In the rows, zero is written as 128.
Which row each row swaps with, under one turn or mirror
q127: [122 116 108 163  93 135 114 152 120 127 137 113 134 165  90 124 144 141
 144 108 109 189 133 124 144 135 136 135]
q395: [137 157 104 161 125 124 140 125 116 133 122 101 135 132  74 126 144 161
 148 137 128 128 118 110 141 125 114 120]
q250: [142 152 114 129  97 114 121 139 107 100 107 110 137 134 107 143 146 148
 139 120 131 119 141 116 136  99 125  98]
q348: [127 144  95 141 120 111  94 130 116 137 145 119 107 149  99 106 108 157
 127 119  99 133 133 125 159 151 143 139]
q867: [106 154 106 131 133 146 105 150  98 102 114 138 121 146 137 128 186 145
 126  93 100 148 119 101 146 134 126 122]
q83: [112 144 105 100 102 118 149 168 112 115 139 118 132 175 113 138 117 139
 119 102 114 158 112 130 140 123 147 126]
q719: [124 134 119 118 102 106 164 150  89 120 124 108 138 147 103 143 170 127
 143 125  98 117 123 114 134 130 107 112]
q422: [116 143 112  90 113 124  90 138 114 125 125 121 135 172 108 121 146 135
 111 111 106 126 125 121 142 142 135 126]
q239: [114 131  99 124 132 105 139 131 101 120 155  91 130 164 137 101 169 133
 137 116  91 148 143 113 136 133 118 117]
q238: [100 130 106 154 110 109  88 145 107 121 127 121 132 166  98 142  90 149
 131 117 116 133 122 126 144 125 134 133]
q675: [124 135  97 102 137  95 107 150 103 117 128 127 132 171 144 137 135 145
 111 115  93 109 114 119 136 120 140 137]
q36: [122 107 131 137 125  90 147 155  86 135 120 132 152 126  98 157 165 142
 111 110 110 148 101 101 141 143 143 134]
q841: [ 87 124 113 139 124 125 122 134 106 115 126 127 131 134 152 155 159 117
 111 119  98 134 106 122 151 104 139 137]
q829: [126 145 118 198 131 122 149 157  97 129 132 132 132 161 113 143 146 140
  96 114 103 128 122 100 142 138 141 143]
q144: [ 96 133 108 143 119 122 124 141 118 114 115 147 127 120 146 143 122 139
  98 112 111 144 149 130 142 105 139 120]
q58: [117 112 140 139 117 106 118 160 119 159 126 119 139 157 102 148 130 133
 132  91 119 132 139 141 145 162 155 142]
q153: [112 133 126 120 110  98 120 139 127 139 127 145 130 140 113 128 143 149
  82 104 111 135 159 129 140 111 135 129]
q449: [143 137 104 124  95 109 102 149 122 127 139 122 130 112  95 123 164 145
 111 114 118 127 124 118 134 167 139 137]
q772: [113 126 117 141 107 133 134 120 117 107 130 132 132 116 132 138 118 144
  91  99 121 154 133 126 132 123 131 134]
q557: [133 124 125 125 114  99 145 164 114 128 108 126 146 146 131 139 115 129
 130 112 126 153 166 113 132 119 145 115]
q5: [106 103 105 142 138 116  88 135 128 125 127 114 132 127 104 149 172 141
 115 127 114 167 127 139 140 131 141 137]
q242: [102 131  96 146 136 121 125 144 115 121 129 129 123 138 149 126 110 165
 101 125  93 157 153 125 141 142 143 137]
q874: [141 157 122 150 117 112 153 148  95 112 125 100 126 120 104 128 163 167
 134 139  96 133 104 109 140 145 107 114]
q830: [105 133 113 153  91 113 155 158 119 132 149 128 123  99 130 123 156 137
 106 113 107 126 136 130 145 146 133 120]
q526: [114 148  78 127 130 111 127 148  83 122 146 109 140 164 111 132 174 163
 160 120 102 153  99 103 147 128 127 139]
q930: [107 147 108 186 106 115 126 145 110 122 123 129 128 140  91 145 151 141
 185 117 104 147 123 125 140 124 143 137]
q510: [123 138 122 151 110 120 115 141 118 146 111 117 145 135  80 132 148 159
 127 114 124  89 118 121 137 139 132 109]
q491: [131 128 118 191 123 101 127 148  97 128 123 128 130 130  99 142 142 147
 176 112 131 139 129 129 134 144 139 145]
q112: [114 158 123 148  80 111 137 147  98 131 132 112 145 108 127 158 126 154
 141 114  93 123 114 110 143 112 144 129]
q296: [110 141 110  84 101 122 146 145 106 118 139 121 135 155 112 122 114 148
 148 118 103 144 125 108 143 114 139 135]
q14: [101 138 145 127 116 111 123 158 101 151 126 133 131 166 108 159 155 141
 155  77 116 132 116 119 137 133 146 147]
q202: [113 156 102 158 126 120 140 147 101 119 114 120 127 160  84 160 115 148
 177 118 109 146 119 115 139 150 137 134]
q678: [110 137 120 118  94 112  84 154 128 130 154 122 125 128 107 132 151 136
 151 114 120 119 126  96 148 146 131 140]
q887: [109 143 119 130 161 101 159 150  74 118 142 128 131 141  94 148 117 150
 131 112 105 159 126 108 140 125 147 118]
q431: [104 145 109 113 125 129 150 143 113 122 152 114 145 169 122 120 172 183
 142  95 107 141 116 102 148 121 121 130]
q382: [104 146 103 152 134 112 131 154 110 130 133 129 134 163 109 112 141 148
 186 125 114 152 130 105 152 147 154 159]
q826: [134 128 107 130 130 115  75 152 105 138 134 115 131 118 121 117 117 143
 103 119 112 148 120 119 145 137 141 137]
q465: [107 111 139 123 140 104 134 147  91 122 134 138 139 129 126 144 166 115
 127 135 104 164 112 102 154 122 141 146]
q996: [101 134 128 133  99 133 112 154 121 108 106  95 123 157 141 143 134 161
 134 120 112 128 136 144 128 128 148 116]
q970: [135 149 133 148 118 133 147 150 103 122 125  89 140 161 103 120 123 157
 150 122 127 111 109 123 127 130 122 114]
q320: [ 91 123 118 102 133 131 137 152 124 121 140 141 133 154 137 135 106 147
 119 124 108 143 126 127 140 127 134 125]
q249: [ 94 118 118 117 102 128 141 136 107 134 124 126 130 152 123 125  88 143
 141 117 111 130 116 135 144 124 137 126]
q677: [113 121 119 171 143 102 146 150 116 121 137 116 125 146 120 135 136 151
  74 117 115 125 137 121 138 117 139 142]
q849: [125 163 117 142 100 121 147 132  99  96 135 114 126 118 111 142 105 140
 153 116 119 126 118 119 164 129 126 139]
q775: [107 124 115 132 149 106 113 142  90 118 149 125 131 176 128 126 186 136
 102 123 115 126 133 128 135 143 142 141]
q302: [153 143 131 142 111 106 137 144 122 150 128 142 156 130  80 137 155 152
 128 122 116 119 133  96 137 147 140 139]
q19: [124 138 136 154 119 103 127 153 111 136 112 102 128 133  83 143 174 165
 143 110  96 112 102 121 141 157 126 121]
q11: [122 148 122 140 121  94 147 164  81 134 149 105 140 130  93 156 130 130
 148 104 108 162  99 104 144 132 138 145]
q64: [113 139 124 163 129 118 114 148  94 120 118 116 130 158 112 136 150 144
  76 119 119 108 118 104 144 157 139 133]
q424: [118 138  97 166 147 126 133 168  97 121 143 144 122 146 118 103 136 140
 161 111 118 163 136 103 128 135 157 151]
q167: [131 130 103 145 134  99 106 165 102 146 120 129 147 169 123  96 141 160
 155 121 111 165 124 112 132 138 159 128]
q88: [132 155 120 128  98  85 146 141 126 139 126 124 140 123 112 175 153 144
 148 110 115 139 137  97 139 119 138 152]
q280: [124 131 121 130 138  87 149 175  86 134 142 126 133 161 118 128 181 161
 152 113  90 164 122 101 147 134 135 139]
q475: [116 143 119 154 124  99 132 146 110 129 124 124 134 146  59 127 180 145
 162 111 112 161 131 124 139 120 136 131]
q603: [109 115 117 191 156 115 102 144  92 122 147 138 133 136 140 129 128 145
 122 113 111 146 123 116 142 141 136 129]
q992: [121 119 113 193 115  98 122 145 106 123 138 122 129 168 126 138 177 141
 108 112 105 160 124 117 147 115 137 132]
q650: [121 141 107 147 116 126 136 144 108 109 110  94 132 115 105 116 129 163
 130 132 113 115 121 126 148 136 115  94]
q162: [104 146 130 133 100 104 130 150  84 124 125 121 136 164 144 146 167 146
 153 118  81 107 122 139 144 142 134 128]
q97: [115 142 117 106 128 125 116 138 110 125 128 125 124 122 138 101 173 147
 135 116 104 169 140 143 138 133 144 139]
q688: [115 125 110 190 123 112 146 164 100 127 124 114 133 139  96 125 141 143
 171 125 111 135 136  92 143 146 135 124]
q919: [ 89 135  93 152 129 142 122 130 115 113 136 133 126 160 143 113 124 136
 118 108 122 136 152 137 148 109 143 123]
q953: [120 129 131 169 126 141 122 147 100 127  96 145 142 121  80 135 162 132
 134 114 115 122 108 105 147 133 152 125]
q765: [121 160 113 172 122 130 145 147 105 130 109 127 123 167 148 144 165 142
 147 119 114 176 125 102 135 135 140 129]
q435: [115 151 100 154 113 121 104 156 109 123 138 120 131 120 129 145 173 145
 181 120 113 113 120 103 141 117 133 135]
q105: [121 114 104 150 124 129  97 152 104 126 122 124 132 158 119 109 182 147
  97 108  98 122 139  90 140 136 128 139]
q123: [133 145 124 104 113 110 136 132 113 117 126 117 125 156 109 132 166 172
 156 108 102 120 108  96 149 125 111 128]
q233: [109 111  98 144 149 104 108 170 100 140 139 142 125 180 119 108 142 134
 150 119 110 156 128 111 136 143 149 141]
q294: [127 136 112 162 132 112 174 153 105 117 136 125 125 123 114 120 177 144
  88 114 103 149 125 118 144 127 136 141]
q871: [128 141 111 190 120 118  94 140 101 119 127 117 133 158 147 129 159 153
 158 105 113 141 124 108 145 113 136 133]
q486: [135 138 123 117 129 137 147 145 115 130 125 121 140 115 107 116 150 146
 138 105 110 191 144 115 145 141 140 135]
q709: [108 102 115 137 129 107 141 153 122 117 131 115 133 122  87 122 166 140
  90 113 118 148 125 132 153 152 134 126]
q578: [114 119 115 141 107 151 138 137 115 115 126 132 123 137 122 132 108 127
  88 134 105 132 140 117 144 130 128 125]
q627: [116 145 117 168 127 120 156 145 108 122 124 132 127 160 118 130 130 152
 189 112 101 132 128 121 144 100 138 126]
q735: [130 138 115 120 153 105 120 147 110 125 121 129 134 189 129 116 166 130
 130 122 110 105 121 142 143 133 145 137]
q593: [111 149 118 135 106 125 139 138  96  91 128 109 131 151 149 156 135 127
 128 111 117 134 119 140 144  93 124 115]
q459: [126 135 115 172 142 129 147 151 100 123 133 109 123 165 142  98 141 150
  91 116 128 147 126 108 144 135 136 142]
q484: [136 125 126 119 133 135 116 153  92 129 124 122 130 193 108 139 150 149
 137 111 108 114 131  98 156 110 128 143]
q911: [110 131  91 177 140 122  93 161  98 115 118 130 114 123 122 139 154 119
 116 115 119 156 110 126 145 134 141 127]
q697: [121 156 119 135 131 126 138 146  97 126 127 130 130 125 125 136 176 143
  70 119 111 138 135 113 141 148 134 135]
q95: [126 151  97 154 134  93 148 152  93 104 141 132 129 131 127 126 121 142
 142 131 101 182 136 109 136 112 128 138]

Swapped with q14: q97
Swapped with q11: q826
Swapped with q95: q238
Swapped with q296: q233
Swapped with q829: q650
Swapped with q953: q830
Swapped with q167: q83
Swapped with q675: q526
Swapped with q510: q294
Swapped with q249: q424
Swapped with q557: q127
Swapped with q603: q849

Which row each row swaps with, under one turn or mirror
q816: [117 131 125 100 127 129 143 129 145 145 139 126  95 157  88 142]
q584: [136 133 151  84 163 122 125 105 129 137 142 131  94 140 112 150]
q901: [127 143 121 102 142  95 108 111 127 108  91 143 118 158  93 115]
q115: [121 133 130  84 126 112  98 111 122 112  91 129 127 171 107 127]
q618: [107 137 127 115 144 153 101 125 122 146 132  86 116 140 135 123]
q77: [132 178 142 122 140 142 118 129 142 117 118 118 111 150 127 142]
q303: [124 120 138 144 141 100 101 123 144 148 129 131  86 126 115 110]
q295: [126 133 134  77 149 125 128 121 143 144 140 129 108 161 109 156]
q121: [ 94 105 108  92 143 126 111 106 131 125 113 118 102 149  82 103]
q664: [129 133 127  85 134 110 101 118 123 106  95 142 133 159  99 117]
q792: [130 128 131  79 125 113  98 110 118 117  91 127 128 159 108 133]
q607: [129 139 152  94 156 108  93 131 120 123 116 133 120 160 135  94]
q464: [143 137 125 107 140 110 111 114 104 164 126 110 137 140 101 124]
q361: [118 123 136 129 148 124  83 137 124 143 101 126  95 142  96  81]
q807: [130 124 121 136 151  93 120 125 130 150 124 139 103 123 111 128]
q179: [114 122 140  93 159 103 111  93 111 117 131 104 123 151 116 123]
q764: [129 138 137  84 143 129 124 121 119 143 130 113  91 175  85 150]
q888: [134 127 159  88 164 123  95  99 130 142 133 120  77 144 106 133]
q846: [101 137 114 144 156 121 130 121 140 127 126 103  88 144 108 136]
q723: [113 124 133  88 137 152  85 112 117 144 122  96 129 150 124 121]
q657: [125 160 131 123 169 141 119 131 155 121 112 134  81 144  91 104]
q203: [125 165 122 135 129 152 115 121 148 125 101 113 115 142 106 135]
q270: [134 171 158 104 153 130 113 131 134 115 127 123 115 158 137 130]
q292: [126 157 137 122 167 139 115 120 156 120 116 131  90 134  87  94]
q897: [127 151 119 119 158 100 116 121 138 111  95 146 104 149  86 105]
q742: [ 95 113 105 118 129 146 110 121 148 136 110 117  98 143  88 113]
q879: [130 134 136  88 135 123 128 120 117 141 129 108  95 182  93 145]
q662: [121 147 158  99 155 164 105 133 142 127 131 115  81 149 115 108]
q583: [116 124 131 120 153 110  85 132 122 137 105 128 102 146  98  75]
q430: [126 156 119 135 126 151 118 124 151 126 101 115 108 135 104 143]
q2: [129 127 113 140 142  97 107 114 135 144 131 139 118 125 108 122]
q681: [131 137 137  82 159 128 108 105 134 135 143 131  92 153 111 159]
q344: [136 135 109 128 149 104 121 118 135 160 123 130 133 128  97 123]
q812: [124 141 150  93 157 109  90 146 122 126 114 129 107 164 139 101]
q616: [136 135 125 142 123 113 129 114 123 148 130 108 127 144  89 112]
q317: [110 138 172  91 137 158 101 129 133 127 132 117  89 160 112 116]
q443: [102 129 120 131 153 151 106 126 136 146 129  89 110 130 124 121]
q782: [120 121 133 115 149 112  89 136 121 135 102 133 101 144 103  75]
q149: [118 134 170  93 148 159  94 130 138 127 132 119  87 155 111 105]
q10: [133 131 129 139 120 106 122 120 124 149 133 116 131 138  93 110]
q487: [131 170 124 128 140 153 116 140 143 122 109 119 113 145 112 142]
q322: [ 94  96 122  81 152 126 103 107 128 127 117 111 108 152  99 111]
q467: [114 128 132 134 143 123  86 128 115 144  96 125 101 140  88  86]
q837: [116 147 161 100 156 161 101 129 141 126 137 112  85 153 115 108]

Swapped with q487: q664
Swapped with q901: q77
Swapped with q807: q584
Swapped with q846: q179

